B = [143 135 111 126 125 118 121 138 121 108 150 140]
B[0] => 143
B[9] => 108
B[1] => 135

M =
122,130,129,131,124,140,125,122,113,125,134,121
125,124,114,125,136,130,133,128,120,122,129,128
138,125,105,126,126,129,137,140,124,118,134,138
137,129,126,130,118,128,129,135,131,127,132,134
121,126,128,126,137,126,128,123,127,129,124,124
M[-5, -12] -> 122
M[-3, 10] -> 134
M[2, 3] -> 126
M[-5, 6] -> 125
M[-4, 2] -> 114
M[2, -11] -> 125
M[-5, -3] -> 125
M[-2, 0] -> 137
M[4] -> [121, 126, 128, 126, 137, 126, 128, 123, 127, 129, 124, 124]
M[-5, 8] -> 113
M[0] -> [122, 130, 129, 131, 124, 140, 125, 122, 113, 125, 134, 121]
M[:, -2] -> [134, 129, 134, 132, 124]
M[0, 3] -> 131
M[:, -1] -> [121, 128, 138, 134, 124]
M[:, -3] -> [125, 122, 118, 127, 129]
M[-2] -> [137, 129, 126, 130, 118, 128, 129, 135, 131, 127, 132, 134]
M[:, -4] -> [113, 120, 124, 131, 127]
M[-4, -5] -> 128
M[4, 5] -> 126
M[:, 0] -> [122, 125, 138, 137, 121]

A =
array([[128, 128, 128, 128, 128, 128, 128, 128, 128, 128, 128, 128, 128,
        128, 128, 128],
       [126, 130, 114, 136, 140, 120, 121, 115, 121, 114, 118, 114, 126,
        120, 140, 132],
       [127, 126, 135, 121, 119, 132, 131, 135, 131, 135, 133, 135, 127,
        132, 119, 124],
       [119, 139, 124, 125, 136, 135, 135, 122, 118, 123, 119, 124, 119,
        134, 129, 139],
       [128, 125, 127, 128, 126, 126, 126, 128, 128, 128, 128, 127, 128,
        126, 127, 125],
       [127, 127, 118, 133, 134, 121, 122, 119, 123, 119, 121, 118, 127,
        121, 135, 129],
       [104, 152, 121, 115, 142, 144, 145, 115, 104, 118, 107, 121, 104,
        143, 125, 152],
       [126, 129, 108, 140, 143, 116, 116, 109, 118, 109, 114, 108, 126,
        114, 144, 132],
       [127, 129, 130, 127, 128, 130, 130, 129, 128, 129, 128, 130, 127,
        130, 127, 129],
       [140, 115, 128, 136, 122, 117, 117, 132, 138, 130, 136, 128, 140,
        118, 131, 116],
       [133, 121, 127, 132, 125, 122, 122, 129, 133, 128, 131, 127, 133,
        122, 129, 121],
       [125, 134, 127, 128, 133, 132, 132, 126, 125, 127, 125, 127, 125,
        131, 130, 134],
       [127, 128, 123, 130, 131, 125, 125, 123, 125, 123, 124, 123, 127,
        124, 131, 128],
       [125, 130, 140, 116, 118, 138, 137, 139, 130, 139, 134, 140, 125,
        139, 115, 127]])
A[0, 0] = 128
A[5] = [127, 127, 118, 133, 134, 121, 122, 119, 123, 119, 121, 118, 127, 121, 135, 129]
A[7] = [126, 129, 108, 140, 143, 116, 116, 109, 118, 109, 114, 108, 126, 114, 144, 132]
A[5, 4] = 134
A[3, 13] = 134
A[4, 7] = 128
A[:, 13] = [128, 120, 132, 134, 126, 121, 143, 114, 130, 118, 122, 131, 124, 139]
A[4] = [128, 125, 127, 128, 126, 126, 126, 128, 128, 128, 128, 127, 128, 126, 127, 125]
A[5, 8] = 123
A[13, 14] = 115
A[8, 11] = 130
A[1, 4] = 140
A[:, 2] = [128, 114, 135, 124, 127, 118, 121, 108, 130, 128, 127, 127, 123, 140]
A[9, 3] = 136
A[:, 9] = [128, 114, 135, 123, 128, 119, 118, 109, 129, 130, 128, 127, 123, 139]
A[8, 6] = 130
A[12, 7] = 123
A[2, 3] = 121
A[4, 15] = 125
A[3, 4] = 136
A[0, 12] = 128
A[5, 10] = 121
A[9, 11] = 128
A[7, 15] = 132
A[8, 5] = 130
A[3, 1] = 139
A[:, 8] = [128, 121, 131, 118, 128, 123, 104, 118, 128, 138, 133, 125, 125, 130]
A[:, 10] = [128, 118, 133, 119, 128, 121, 107, 114, 128, 136, 131, 125, 124, 134]
A[:, 14] = [128, 140, 119, 129, 127, 135, 125, 144, 127, 131, 129, 130, 131, 115]
A[11, 0] = 125
A[6] = [104, 152, 121, 115, 142, 144, 145, 115, 104, 118, 107, 121, 104, 143, 125, 152]
A[:, 4] = [128, 140, 119, 136, 126, 134, 142, 143, 128, 122, 125, 133, 131, 118]
A[13, 2] = 140
A[9, 10] = 136

grid =
array([[122, 134, 137, 125, 133, 137, 134, 135, 124, 121, 134, 126, 125,
        122],
       [129, 132, 120, 120, 127, 128, 126, 131, 121, 128, 131, 132, 124,
        135],
       [125, 136, 140, 124, 134, 135, 136, 135, 126, 121, 131, 124, 124,
        125],
       [135, 137, 128, 116, 128, 126, 130, 130, 121, 128, 127, 129, 123,
        138],
       [121, 127, 123, 131, 135, 134, 125, 135, 132, 121, 132, 129, 125,
        129],
       [128, 138, 131, 122, 133, 128, 127, 132, 128, 126, 127, 127, 123,
        137],
       [128, 126, 133, 138, 136, 130, 122, 135, 133, 149, 136, 120, 128,
        124],
       [124, 131, 123, 137, 143, 125, 116, 135, 146, 126, 123, 124, 125,
        144],
       [128, 129, 126, 131, 137, 127, 127, 133, 138, 119, 123, 126, 125,
        138]])
grid[0, 0] = 122
grid[:, 3] = [125, 120, 124, 116, 131, 122, 138, 137, 131]
grid[3, 13] = 138
grid[1, 1] = 132
grid[1] = [129, 132, 120, 120, 127, 128, 126, 131, 121, 128, 131, 132, 124, 135]
grid[4, 5] = 134
grid[2, 0] = 125
grid[3, 7] = 130
grid[:, 9] = [121, 128, 121, 128, 121, 126, 149, 126, 119]
grid[7, 7] = 135
grid[7, 13] = 144
grid[7, 8] = 146
grid[1, 4] = 127
grid[1, 2] = 120
grid[:, 4] = [133, 127, 134, 128, 135, 133, 136, 143, 137]
grid[8, 4] = 137
grid[:, 12] = [125, 124, 124, 123, 125, 123, 128, 125, 125]
grid[0] = [122, 134, 137, 125, 133, 137, 134, 135, 124, 121, 134, 126, 125, 122]
grid[6, 0] = 128
grid[1, 0] = 129
grid[8, 13] = 138
grid[6, 3] = 138
grid[2, 2] = 140
grid[4, 10] = 132
grid[3, 11] = 129
grid[2, 5] = 135
grid[6] = [128, 126, 133, 138, 136, 130, 122, 135, 133, 149, 136, 120, 128, 124]
grid[3, 6] = 130
grid[5, 13] = 137
grid[8, 10] = 123
grid[2] = [125, 136, 140, 124, 134, 135, 136, 135, 126, 121, 131, 124, 124, 125]
grid[:, 13] = [122, 135, 125, 138, 129, 137, 124, 144, 138]
grid[:, 7] = [135, 131, 135, 130, 135, 132, 135, 135, 133]
grid[3, 4] = 128

m =
[[130 133 118 132 142 121 110 107 128 112 132 123 121]
 [121 131 132 111 118 125 136 118 129 139 131 125 126]
 [132 132 126 128 118 140 123 147 128 129 128 132 131]
 [128 130 131 131 123 130 128 141 124 141 128 128 131]]
m[0, 0] => 130
m[2, 9] => 129
m[2, 6] => 123
m[3, 5] => 130
m[3, 4] => 123
m[2, 11] => 132
m[3, 6] => 128
m[:, 7] => [107, 118, 147, 141]
m[3, 3] => 131
m[1] => [121, 131, 132, 111, 118, 125, 136, 118, 129, 139, 131, 125, 126]
m[3, 12] => 131
m[2] => [132, 132, 126, 128, 118, 140, 123, 147, 128, 129, 128, 132, 131]
m[1, 5] => 125
m[3] => [128, 130, 131, 131, 123, 130, 128, 141, 124, 141, 128, 128, 131]
m[1, 6] => 136
m[0, 6] => 110
m[2, 4] => 118
